Rows are one point carried round by a steady rotation, each followed by how many ticks it has turned.
The counts run from 0 to 153.
[ 3.15  0.87  0.39 -0.56 -1.10  0.93 -0.77  2.27 -1.60 -1.85 -3.24 -1.83
  1.01  1.00  0.37  0.85  2.92  0.81 -1.63  0.37  2.08 -1.37 -0.06  3.38
  0.91 -0.50  2.62  0.40  1.23  2.22 -0.08 -1.27  1.22 -1.16 -0.52 -1.11
  2.67  1.76 -2.75  1.08  3.25 -1.56 -2.73  0.17  1.22  3.17 -1.48 -2.53
  0.19  1.01  0.28  0.05  1.27  2.18  0.72 -2.49  1.70 -2.34  0.94 -1.18
  0.17 -0.51  0.87 -0.45 -5.45  1.03 -0.59 -0.38 -0.86  0.31 -1.21  2.18
 -1.16]  110
[ 2.51 -1.53 -0.40 -0.72 -1.41 -0.12 -1.07  1.40 -1.70 -1.16 -2.41 -3.99
 -1.25 -0.31 -1.82  1.66  3.11  1.44 -0.20 -1.90  2.42 -2.02  0.81  1.55
 -3.57 -2.06  2.27  2.71  1.97  1.52 -0.38 -2.20  0.85 -2.34 -1.64  0.22
 -2.14 -0.17 -0.25 -0.57  1.94 -0.86 -1.39 -0.13  1.23  1.58 -0.61 -1.29
 -0.79  1.54 -0.81  1.69  4.14  0.97 -0.68 -3.05  3.68 -1.41  2.00  0.32
 -2.12  1.69  1.25  0.38 -1.63 -0.39  0.27 -0.58 -0.45 -0.07 -0.53  1.38
 -0.94]  29
[ 3.30 -0.54 -0.10 -1.86 -1.03  0.23 -0.55  2.04 -2.70 -2.21 -3.32 -2.22
  0.80  0.11  0.82  1.24  2.67  1.42 -2.24  0.83  2.72 -1.09  0.55  1.60
 -1.77 -0.74  2.64  1.62  1.65  2.07 -0.01 -1.87  2.07 -1.63 -0.97 -0.07
  1.70  1.73 -2.68  1.15  3.62 -1.11 -1.75  1.57  0.24  2.00 -0.16 -2.07
  0.22  1.77 -0.50  0.14  1.40  0.23  0.05 -2.42  2.82 -1.96  0.43 -1.67
 -1.66 -0.08  0.37  0.25 -4.53  0.46 -0.53 -0.81 -1.94  1.12  0.39  1.11
 -1.64]  6
[ 4.92  0.08 -0.28 -0.68 -1.50 -0.44 -0.44  0.60 -2.95 -2.22 -2.34 -3.06
  1.02  0.34  0.15  0.85  1.92  1.45 -0.87  0.28  0.43 -0.80 -0.66  1.38
 -3.06 -3.37  2.08  1.18  1.71  1.73  0.02 -2.27  0.45 -1.85 -0.44  0.57
  1.03  1.74 -1.17 -0.23  3.63 -1.43 -3.04  0.69  1.54  1.77 -0.53 -0.97
 -0.95  2.15  0.31  0.40  3.23  1.82  0.27 -3.55  2.15 -2.17  0.84 -1.59
 -2.00 -1.79  0.79  0.35 -4.05  1.71 -0.75 -0.83 -0.39 -0.55 -0.29  1.42
 -0.98]  138
[ 2.80  0.64 -0.30  0.05 -0.09  1.41 -0.80  2.08 -1.69 -2.04 -3.08 -2.67
  1.01 -1.18  0.20  1.52  3.51  1.50 -1.88 -0.26  0.84 -1.69  0.90  1.90
 -1.30 -1.63  2.03  0.49  1.66  2.64  0.02 -1.20  0.50 -0.64 -0.62 -0.98
  0.67  1.03 -2.79  0.22  3.89 -1.73 -2.21  2.15  0.90  2.03 -1.59 -2.68
  0.75  2.04  1.15 -0.98  1.78  2.14 -0.42 -3.03  2.27 -2.31  0.95 -1.03
 -0.41 -0.80  1.08  0.24 -4.72  0.77 -0.70  0.94 -1.67 -0.93 -0.79  1.27
 -1.58]  16
[ 2.92 -0.42 -0.39  0.28 -0.09  1.12 -0.50 -0.27 -1.24 -0.06 -3.08 -2.22
 -0.36  0.27 -0.44  2.02  2.59  1.24 -0.63 -2.48  0.55 -0.99  1.52  1.79
 -0.14 -2.34  1.99  0.82  0.83  2.02 -0.56 -0.94  0.13 -2.46 -0.85  0.25
 -0.30 -0.04 -0.79 -0.71  4.61 -3.21 -2.60  0.00 -0.18  3.70 -1.27 -2.08
  0.42  0.88  1.32 -0.25  2.31  2.45  0.96 -3.79  1.87 -2.48 -1.06 -2.17
 -1.30  1.01  3.39 -2.11 -2.69 -1.22 -1.65  0.43 -0.02 -0.24 -0.91  1.11
 -0.06]  61
[ 3.98 -1.65  1.07 -2.15 -1.37 -0.24 -1.63  1.33 -1.61 -1.04 -3.06 -1.99
 -0.45  2.05  0.55  1.40  2.05  1.52 -0.90 -1.08  2.79 -0.52  0.51  2.01
 -0.04 -0.71  2.19  2.56  0.53  1.26 -1.04 -2.23  0.55 -2.85 -0.85  1.23
  1.21  0.85 -0.81  0.06  2.99 -1.91 -2.26 -0.77 -1.05  3.88 -0.56 -0.86
 -0.47  1.03 -2.26  2.18  2.75  1.37  0.48 -2.21  2.45 -2.18 -0.82 -1.79
 -2.37  1.59  1.42 -1.64 -2.99 -0.87 -0.14 -0.95  0.84  1.27 -0.13  0.53
 -1.22]  98
[ 1.56 -2.24  0.11  0.86 -1.41  0.38 -1.04  3.11 -0.64 -1.44 -3.82 -2.11
 -0.71 -1.14 -0.68  1.62  3.16  0.88 -1.57 -2.60  3.18 -2.67  1.39  2.82
 -0.72 -0.47  2.58  2.43  0.77  1.00 -0.73 -0.62  1.55 -2.33 -1.02 -0.68
 -1.07  0.04 -1.25  0.09  3.00 -2.64 -1.25 -0.03  0.00  3.45 -0.82 -2.53
  1.20  1.01  0.02  0.76  2.07  0.41  0.11 -2.59  2.80 -1.25  1.00  0.12
 -1.22  2.83  1.20 -2.11 -2.03 -1.70  0.16 -0.79 -2.24 -0.15 -1.19  1.84
 -1.16]  57
[ 2.26 -1.53  0.06 -0.75 -0.32  0.02 -1.11 -1.05 -1.65 -0.73 -3.99 -2.28
 -1.57  1.22 -0.08  2.08  3.30  1.19 -0.59 -1.30  1.79 -1.56  0.73  2.70
 -0.15 -2.64  2.53  1.83  1.34  1.00 -1.09 -0.56  0.21 -2.82 -0.81  0.97
 -1.18  0.86 -0.64  0.02  4.51 -2.35 -1.64  0.27  1.00  1.91 -1.94 -2.62
  0.06  1.07  0.35  1.12  1.62  2.80  1.15 -3.79  2.45 -1.92  1.31 -1.41
 -0.06  1.70  2.25 -1.77 -2.90 -1.51 -1.48 -0.08  0.44  0.12 -1.65  1.35
 -0.05]  63
[ 4.28 -0.61  0.29 -1.29 -2.00 -0.12 -0.99  0.95 -2.27 -0.97 -0.92 -3.77
 -0.47  0.93 -1.42  1.04  2.34  1.74 -0.32 -0.05  2.88 -0.45  0.54  2.12
 -2.73 -3.02  1.67  2.74  1.69  1.17  0.83 -2.12 -0.07 -0.99 -0.85  0.20
  0.21  0.81 -0.75 -1.07  2.74 -0.36 -2.54 -0.69  0.81  3.88 -0.05 -0.47
 -0.64  0.32 -0.49  1.01  3.76  0.81 -0.48 -2.95  2.54 -2.72 -0.76 -0.73
 -2.26  0.05  2.03  0.59 -2.85  0.43 -0.91 -1.79 -0.12  1.28 -1.77  1.64
 -1.30]  2
[ 2.13 -2.86  0.22  0.02 -0.69  0.11 -1.24  1.03 -1.29 -1.35 -4.36 -2.41
 -1.72 -1.00  0.37  1.85  2.66  1.07 -0.87 -1.44  2.62 -2.34  0.52  2.32
 -1.05 -1.89  2.46  2.33  1.29 -0.64 -2.05 -0.50  0.82 -3.41 -0.05  0.64
 -1.59  0.84 -0.65 -0.63  4.07 -2.14 -1.57 -0.16  1.13  1.94 -1.61 -1.78
 -0.18  1.47 -0.04  1.03  2.38  1.27  0.26 -3.63  2.55 -0.98  1.61 -1.06
 -1.07  2.63  0.59 -1.72 -2.67 -1.37 -0.61 -0.96 -0.78 -0.27 -1.07  1.11
 -1.20]  55
[ 2.67 -2.28  0.19 -0.07 -0.46 -0.16 -1.19  0.27 -1.34 -0.94 -3.68 -2.60
 -1.37 -0.77  0.78  2.01  1.83  1.04 -0.55 -1.44  1.56 -1.66  0.21  1.69
 -1.19 -3.28  2.01  2.03  1.49 -0.11 -2.03 -0.61  0.58 -3.47  0.03  1.05
 -0.84  0.91 -0.43 -0.80  4.77 -2.71 -2.23  0.10  1.03  1.97 -2.00 -1.34
 -0.13  1.44  0.78  1.00  2.97  1.57  0.81 -3.62  2.27 -1.27  1.17 -1.70
 -1.43  1.81  1.01 -1.98 -2.93 -1.38 -0.92 -0.89 -0.31 -0.42 -0.66  0.78
 -1.01]  54
[ 4.20  0.38  0.69 -0.62 -1.26  0.47 -1.13  1.39 -0.77 -1.04 -1.98 -3.62
 -0.91  0.54 -1.53  0.98  2.04  0.92  0.15 -0.79  2.79 -1.12 -0.48  3.03
 -0.90 -2.68  2.27  1.39  1.05  1.66  0.02 -2.27  0.10 -0.81 -0.35 -0.53
  1.27  1.01 -0.73 -1.14  2.41  0.10 -3.30 -1.58  2.90  4.11 -1.61 -1.12
 -0.52  0.04 -0.32  0.84  3.64  2.11  0.29 -2.74  1.70 -2.00  1.00  0.25
 -0.76  1.03  1.24  0.25 -4.19  0.90 -0.99 -1.08  0.05  0.73 -2.28  2.36
 -1.29]  113
[ 2.39 -1.12 -0.81  0.37 -1.19  0.20  0.93  2.76 -1.36 -0.09 -2.62 -2.64
  0.78 -1.21 -1.18  1.32  2.45  0.58 -1.84 -1.80  1.79 -1.59  0.81  1.18
 -1.39 -1.42  2.58  1.49  1.00  1.36  0.15 -1.23  2.34 -2.08 -1.63 -0.05
  0.85 -0.18 -1.42  0.19  2.57 -3.24 -1.78  0.49 -1.04  4.93 -1.03 -2.23
  0.37  1.38  1.47 -0.24  2.29 -0.40  0.96 -2.87  2.49 -2.77 -0.47 -0.72
 -2.53  1.33  2.06 -2.09 -2.16 -0.17 -0.66 -1.51 -2.51 -0.28  0.87  1.40
 -2.30]  50
[ 4.62 -0.51  0.10 -1.01 -1.68 -0.58 -0.90  0.92 -3.03 -2.20 -2.60 -3.37
  0.00  0.17 -0.23  0.89  1.95  1.40 -0.62  0.23  1.38 -1.19 -0.89  1.77
 -3.07 -3.62  2.08  1.76  1.92  0.86 -0.57 -2.24 -0.25 -1.88 -0.49  0.55
  0.41  1.94 -1.06 -0.62  3.30 -0.88 -2.60  0.18  2.18  1.55 -0.42 -0.74
 -1.04  1.65  0.01  1.32  3.36  1.89  0.15 -3.46  2.29 -1.41  1.71 -0.93
 -1.86 -1.01  0.05  0.36 -4.08  1.15 -0.18 -1.18  0.08 -0.69 -0.97  1.55
 -1.08]  139
[ 3.67  0.68 -0.59 -1.37 -1.59  0.25  0.46  1.95 -2.81 -1.68 -2.00 -2.70
  1.93  0.79 -0.65  0.60  3.04  1.32 -1.73  0.26  0.72 -0.82  0.27  1.27
 -2.11 -1.30  2.54  1.22  1.59  3.00  1.00 -2.46  1.61 -1.27 -1.95 -0.56
  1.70  0.79 -1.72  0.94  2.60 -2.12 -2.05  1.01 -0.39  2.71 -0.04 -1.75
 -0.31  2.02  0.24  0.13  2.55  0.82  0.25 -2.48  2.90 -3.27 -0.19 -1.43
 -2.14 -1.49  1.74 -0.05 -4.09  1.78 -0.53 -0.50 -1.02  0.22  0.84  1.24
 -1.71]  136
[ 2.03 -0.93 -0.68 -0.12 -2.09 -0.08  0.86  2.48 -2.31 -1.25 -2.88 -2.12
  1.20 -0.55 -1.23  1.17  4.13  1.14 -1.79 -0.95  0.65 -2.05  1.46  1.36
 -1.69 -1.84  2.64  1.24  1.18  2.00  0.66 -0.88  0.99 -1.54 -3.26 -0.59
  0.02  0.15 -1.64  0.53  2.08 -2.81 -1.04  0.87 -1.44  4.19  0.25 -2.66
  0.16  1.86  1.11  0.26  1.51  0.82  0.00 -2.32  3.01 -3.16 -0.55 -1.14
 -2.26  0.23  2.52 -1.65 -2.08  0.03 -0.65 -0.79 -1.77 -0.97  0.11  2.03
 -2.07]  41
[ 3.90  0.07  0.93 -1.23 -0.97  0.18 -1.35  1.44 -0.83 -0.55 -1.67 -3.71
 -1.22  1.41 -1.68  1.22  2.44  1.33  0.17 -0.87  3.11 -0.87  0.04  2.70
 -1.20 -2.35  2.32  1.61  1.47  1.61 -0.49 -2.57  0.40 -1.21 -0.24  0.15
  1.13  0.69 -1.11 -1.14  1.50  0.38 -2.71 -1.91  1.88  4.35 -1.61 -1.12
 -0.57 -0.03 -1.02  1.61  3.74  1.75  0.13 -2.16  2.36 -2.44  1.01 -0.02
 -1.12  1.48  1.21  0.30 -3.58  0.41 -0.76 -1.12  0.33  0.93 -1.96  1.81
 -1.70]  114
[ 1.78 -2.41  0.41 -0.11 -2.40 -0.44 -0.38  2.56 -2.34 -1.52 -3.29 -2.76
 -0.52 -0.46 -1.19  1.32  4.54  1.80 -1.18 -1.38  2.06 -2.71  1.08  2.17
 -2.43 -2.34  2.76  2.54  1.65  0.84  0.03 -0.77  0.50 -1.96 -2.82 -0.87
 -2.11  0.12 -0.80  0.06  1.58 -1.40 -0.09  0.28 -0.40  3.18  0.41 -2.50
 -0.03  2.09 -0.16  1.75  2.11  1.46 -0.68 -1.94  3.51 -2.21  0.95  0.03
 -1.88  1.18  1.90 -0.91 -1.37 -0.70  0.18 -1.02 -1.01 -0.84 -1.21  2.00
 -1.86]  39
[ 4.12 -0.01  0.77  0.11 -1.35  1.15 -0.28  2.46 -0.69 -0.41 -2.81 -2.77
 -0.46 -0.12 -1.29  1.60  1.87  0.80  0.25 -3.58  0.44 -1.41  0.52  1.69
  0.15 -2.26  2.10  0.43 -0.16  2.77 -0.61 -2.33 -0.08 -2.61 -1.70  0.03
  0.99 -0.07  0.06 -0.90  1.96 -2.50 -2.69 -1.08  0.06  5.17 -0.78 -1.52
 -0.36  1.56  0.13  0.84  3.32  2.44  1.01 -2.64  1.70 -2.14 -0.08 -1.19
 -2.66  1.42  1.75 -2.31 -1.90 -0.02 -0.56  0.00  0.89 -1.06 -0.55  1.76
 -0.68]  78
[ 2.59 -1.86  1.55 -1.28 -0.58 -0.25 -1.44  1.27 -0.99 -1.63 -4.30 -1.90
 -0.78  0.88  0.65  1.73  3.23  1.35 -0.36 -1.50  0.99 -1.64 -0.09  2.13
  1.20 -1.50  2.93  0.87  0.79  1.37 -2.39 -1.64 -0.13 -3.11 -1.91  0.28
  0.38  0.93 -0.84  0.26  2.21 -2.60 -1.48 -0.72 -0.30  2.86 -1.65 -2.17
 -0.76  2.51 -0.74  1.92  1.97  3.35  0.76 -2.13  2.85 -1.93  1.47 -1.44
 -0.81  1.80  1.08 -2.34 -3.21 -0.63 -0.26  0.07  1.21 -1.39 -0.34  0.73
 -1.10]  81
[ 1.61 -0.58  0.22 -1.85 -0.25  0.53 -0.76  1.54 -1.47 -0.15 -2.32 -3.34
 -0.25  0.36 -1.81  1.70  4.81  2.04 -1.16 -0.72  2.03 -1.15  1.50  0.85
 -1.99 -0.51  2.78  2.19  2.13  2.11  0.06 -2.32  1.70 -1.20 -2.06 -0.19
 -0.50 -0.53 -1.79  0.28  1.44 -1.10 -1.15  0.66 -0.31  2.80 -1.32 -2.11
  0.11  1.53  0.07  0.57  2.63  0.62 -0.37 -1.81  4.21 -3.53  0.88  0.04
 -0.74  1.82  2.37  0.39 -3.05 -0.29 -0.86 -0.38 -1.54  0.25 -0.34  0.42
 -2.43]  22
[ 2.49 -1.62 -0.01 -1.13 -1.50  0.02 -0.74  2.19 -1.60 -1.15 -2.77 -3.59
 -0.67  0.18 -1.46  1.49  3.65  1.51 -0.81 -2.11  2.49 -2.03  1.59  1.11
 -3.31 -1.01  2.62  2.97  1.54  1.70 -0.13 -2.52  1.24 -2.55 -1.99  0.32
 -1.86 -0.19 -0.47 -0.08  1.72 -1.28 -0.78  0.49  0.02  2.09 -0.28 -1.76
 -0.39  1.94 -0.61  1.72  3.45  0.61 -0.55 -2.25  4.10 -1.73  1.42 -0.25
 -2.44  2.03  1.32  0.25 -1.50 -0.60  0.45 -0.46 -0.95  0.01  0.23  1.02
 -1.48]  30
[ 4.23  1.17 -0.20 -0.07 -1.33  0.68 -1.62  0.73 -2.23 -2.28 -2.37 -2.78
  0.86  0.76 -0.33  0.84  3.09  1.65 -0.95 -0.56  0.28 -1.04  0.14  2.53
 -1.14 -1.56  1.67  1.09  1.47  2.85  0.27 -2.10 -0.87 -1.49 -0.47 -0.84
  0.41  1.26 -1.29  0.31  3.36 -1.91 -2.85  0.52  1.57  0.96 -0.92 -1.53
 -0.55  2.18  0.28  0.41  3.52  3.08 -0.04 -3.39  2.41 -1.98  0.68 -0.75
 -0.53 -1.61  1.30 -0.02 -4.67  1.36 -0.21  1.08  0.12 -0.69 -1.16  1.26
 -0.32]  129
[ 4.64  0.06  0.00  0.69 -2.45  0.90 -1.61  2.64 -1.06 -2.67 -2.57 -1.87
  0.06  0.07 -0.22  0.53  1.44  0.96 -1.04 -1.83  2.62 -1.54 -0.10  3.98
  0.04 -1.78  1.48  1.52  0.35  1.72  0.38 -1.39 -0.60 -1.23  0.00 -1.01
  1.26  1.30 -1.18 -0.50  3.54 -1.52 -3.01 -0.83  1.73  3.98  0.13 -1.51
  0.08  0.53 -0.35  0.67  2.81  2.09 -0.03 -3.11  0.70 -1.30 -0.12 -0.85
 -1.39 -0.10  0.85 -1.01 -3.76  0.48  0.15 -0.04 -0.52 -0.10 -2.50  2.98
 -0.03]  103
[ 2.18 -0.14 -0.88  0.79 -2.00  1.00  0.76  2.45 -0.55 -0.52 -3.24 -2.02
 -0.50  0.72 -2.27  0.76  2.82  0.22 -0.90 -2.39  2.61 -2.68  1.27  3.17
 -0.20 -0.42  2.79  1.59  0.50  2.42  0.91 -1.04  2.15 -1.99 -2.23 -0.92
 -0.02 -0.52 -1.11  0.96  2.82 -2.08 -1.78 -0.73  0.74  4.05 -0.03 -2.97
  0.13  0.52  0.62  0.13  1.94  0.95  0.82 -2.91  2.03 -1.82  0.89 -0.21
 -1.01  1.63  2.65 -1.68 -2.41 -0.56 -0.37 -0.80 -1.93  0.28 -0.36  3.57
 -0.33]  67
[ 4.53 -0.36 -0.05  0.23 -2.25  0.34 -0.72  2.00 -0.81 -0.96 -1.56 -2.53
  0.09  1.19 -1.58  0.28  0.62  0.64 -0.48 -2.24  2.32 -1.15 -0.34  3.15
 -0.39 -1.32  1.77  2.33  0.51  1.43  0.59 -1.62  0.18 -2.33 -0.56 -0.21
  1.05  0.62 -0.04 -0.56  2.85 -2.55 -3.93 -2.03  1.13  4.29 -0.07 -0.93
 -1.06  0.21 -0.40  1.28  4.26  0.90  0.59 -3.58  1.32 -1.31 -0.26 -0.43
 -2.15  0.28  1.41 -1.78 -2.75  0.39  0.33 -1.36 -0.40  0.45 -0.91  2.23
 -0.72]  95
[ 2.97  0.04  0.65 -1.49 -1.03  0.42 -1.20  2.03 -1.85 -1.78 -3.46 -1.35
  0.79  1.54  0.28  1.50  3.65  1.00 -1.77  0.41  2.57 -1.13  0.20  3.06
  0.96 -0.32  2.72  0.58  1.17  1.96 -0.40 -1.49  1.30 -1.17 -1.03 -0.94
  2.50  1.38 -2.87  1.32  2.83 -1.54 -1.94  0.31  0.18  3.81 -1.09 -2.75
  0.37  1.40 -0.62  0.64  0.60  2.37  0.76 -2.12  2.38 -3.03  0.19 -1.66
 -0.20  0.28  1.51 -0.66 -5.27  0.65 -0.88 -0.10 -0.81  0.53 -0.74  1.87
 -1.63]  109
[ 2.18 -2.40  0.42 -0.19 -2.23 -0.49 -0.87  1.77 -2.36 -2.17 -3.37 -2.89
 -1.09 -0.46 -1.11  0.83  3.89  1.63 -0.60 -1.25  1.91 -2.27  0.66  2.14
 -2.57 -2.79  2.47  2.71  1.62  0.37 -0.63 -0.77 -0.48 -2.10 -2.09 -0.35
 -2.35  0.45 -0.62 -0.53  2.30 -1.05 -0.23  0.08  0.56  2.18  0.17 -2.14
 -0.23  2.11 -0.30  1.70  2.38  1.91 -0.85 -2.37  3.49 -1.66  1.11 -0.31
 -1.45  1.12  1.40 -0.54 -1.34 -0.97  0.20 -0.55 -0.43 -1.06 -1.34  2.06
 -1.44]  38
[ 3.49 -0.29 -0.85  0.67 -2.40 -0.05 -0.50  2.59 -0.90 -1.62 -2.95 -1.75
  0.75  0.64 -0.72 -0.33  1.44  0.19 -1.30 -0.85  2.23 -2.08 -1.00  4.02
  0.52  0.16  2.21  1.95  0.54  1.28  0.32 -1.34  1.56 -2.88 -0.68 -0.69
  1.07  0.87 -1.48  1.13  2.95 -3.53 -3.49 -1.18  1.53  2.55 -0.72 -1.53
 -0.84  0.74 -0.08  1.04  3.15  0.80  0.97 -3.51  1.90 -1.56  1.36 -0.11
 -0.44  0.00  0.87 -2.46 -4.46  0.92  0.70 -1.37 -1.35  0.19 -0.10  2.47
 -1.07]  93
[ 3.68 -0.25 -0.94  0.15 -0.81  0.23 -0.63  0.36 -1.58 -1.16 -2.50 -3.81
 -0.51 -0.67 -1.13  1.27  2.36  1.03 -0.39 -1.60  1.00 -1.96 -0.04  1.54
 -3.47 -3.05  1.95  1.74  2.19  1.91 -0.01 -1.98  0.82 -2.42 -0.57  0.47
 -0.87  0.58 -0.77 -0.50  3.76 -1.50 -2.52  0.30  2.56  0.67 -1.36 -0.78
 -0.84  1.62  0.90  0.19  4.24  1.70  0.22 -4.33  2.89 -1.03  2.39 -0.38
 -1.47  0.06  1.07  0.30 -3.21  0.40 -0.23 -0.32 -0.69 -0.85 -0.40  1.34
 -0.15]  27
[ 2.59 -1.96  0.59 -1.62 -1.29 -1.27 -1.46  0.35 -1.63 -0.72 -3.60 -2.12
  0.24  2.75  0.07  0.80  3.03  0.98 -0.86  0.16  1.40 -0.80 -0.40  2.53
  0.62 -0.34  2.85  1.99  1.05  0.71 -1.28 -1.60  0.92 -3.14 -1.70  0.41
  0.90  0.82 -1.47  1.14  2.61 -3.29 -1.85 -1.25 -0.47  2.74 -1.69 -1.74
 -0.77  1.24 -1.16  1.96  2.21  1.95  1.38 -2.30  3.30 -2.58  0.35 -1.18
 -0.34  0.96  1.99 -2.29 -4.03 -0.15 -0.57 -1.15  0.28  0.20  0.23  0.54
 -1.45]  90
[ 3.96 -0.69  1.13 -1.17 -1.08  0.42 -2.69  2.22 -0.60 -1.60 -1.85 -4.09
 -0.94  0.53 -1.02  1.66  3.09  1.82 -0.23 -2.04  2.89 -1.25  0.64  2.40
 -1.63 -1.20  1.46  2.61  1.39  2.24 -0.41 -2.97 -0.32 -1.62 -0.51 -0.26
 -0.36  0.31 -0.70 -1.17  1.82 -0.39 -2.15 -0.78  1.23  2.64 -0.88 -1.18
 -0.46  1.36 -1.92  1.88  4.61  2.04 -1.06 -2.27  3.24 -1.60  0.99  0.15
 -1.31  1.59  0.66  0.64 -2.85 -0.12  0.47  0.30  0.24  0.50 -1.61  0.85
 -1.17]  123
